Where one turn sends some rows of the set: a few examples, then the rows asked
surup: [ -3 -13  -7  -2   2  13 -12  16  -6   6   2   9   6   2  -1  -4  12  -8
   7  -8   5  -3   5  10   3   5  11 -20   5   4 -29]
vef: [  0  16   1   3   9  -2 -13   6  15   3  13  10   6   4   9   1   4  -1
   5   8   1 -16  19 -16   1  -2  -1  -3  -9  -1  -1]
sugab: [  1  13   0   4   5  -1 -17   9  15  -2   3   7   6  -5   6  13  -9  -1
  -1   0   5 -18  18 -12 -10 -11  -2  -8   6  -9  -1]
viti: [ -5   0 -12   9  14   5  -4  11 -10 -17  -3  -2  -1   9   2   1 -15  -2
  -4 -19   6 -23  10  -4 -17   8  -1  -4   1  -3 -15]
fefa: [ 13   2   4   4   9   6 -12  -2   8  -6  -8  11   7   1   6   2  -6  -2
   0  13  16 -12   2  -5 -11 -22  -7  -8   5   2   4]
vada: [ -3  -9  -5   7  13   1   2   5 -11 -14  12  -2   2  21   3  -7   1  -3
   3 -11   9 -15   3  -6 -10   2   3   6 -18  10  -6]
Paz: [ -7 -12   1  -1  -4  12  -5   4  -5 -10   5  -5  -7   4   7 -14  11   2
   6   7   3   0   1   9   3   3  14 -13 -14  12 -21]
Dafa: [  3  12   4   3   3   1 -21   7   9   2 -10  13   3  -1   9  13  -6  -1
  -4   3   5 -16   9 -12  -8 -11  -7  -8   8  -9  -3]
Nibuf: [ -5  -9  -4  -3   0   9 -10   7 -13   5  -4   4   2   7   1  -4  20  -6
   7   0  13   4  -3   5   6   5  11 -13  -8  12 -22]
gud: [  7   6  -2   4  12   3  -8  -1  13 -11  -4   3   4  -4   7   5 -13  -1
   0  11  19 -13   9  -7 -14 -19  -4  -8   3   0   4]
Nesor: [ -5  -5  -9   6  10   4   0  14  -5 -10  14   3   5  14   2  -2  -4  -5
   0 -18  -1 -25   8 -10  -9  11   5   1  -9   0 -16]
leti: [-17 -12  -4  -1   0   5 -11  11   1  -4   7  -2  -2   4  -2  -8   7  -2
  -1  -1  -7  -8  12   8   6   3  12 -17  -1   2 -32]
ler: [  7  10  -1   3  17   3  -4  -3  14  -6   6   5   5   5   9  -7   0  -1
   6  19  14 -12  10 -12  -3 -11  -2  -3 -13   8   4]
kad: [ -4 -10 -14  -3   1   8  -5   2  -8 -13  -7  -7 -17  -1   9  -2   3   6
  -1   5  14   6  -5  11  -8  -2   7 -16  -4   8 -19]
bel: [  1  14   0   1  12   1 -16  10  16   8   3  17   2   7  14   1   3  -1
   1   7  -1 -17  14 -16   5  -3  -5  -3  -4  -3  -8]
kule: [ -2  -5  -8  11  17   2  -2   3 -16 -20  -6  -6  -4  15   2  -3  -9   0
  -1 -11  16 -14   5  -1 -18  -1  -2   1  -8   8  -5]
tepo: [ -6 -13 -14  -2  12  12 -13  18  -2   1 -13   4  -4  -1   5  -2   1  -7
   3  -7  15  -2   7  13   0   0   8 -18   9   4 -31]
gega: [ 11   3   1   3  18   6  -6   1  16   0   5  16   6   9  10 -10   2  -3
   5  19   9 -13   6  -9   2 -13  -5  -4  -8   7  -1]
vosop: [ -7  -9 -10  -3  10   9 -10   9 -10   0 -20  -1  -6   4   7  -3   8  -5
   2   2  23   5  -2   8   3   0   8 -12  -3  12 -25]
Buka: [-15 -11 -19  -3   5   2 -11   9  -2  -7  -4  -4 -12   0   1   4  -1   3
  -9  -2   4  -1   6  10  -5  -2   6 -20   9  -1 -30]

leti turns into Buka
ler turns into vef
Where do these go?
tepo turns into vosop
vada turns into Nesor
bel turns into Dafa

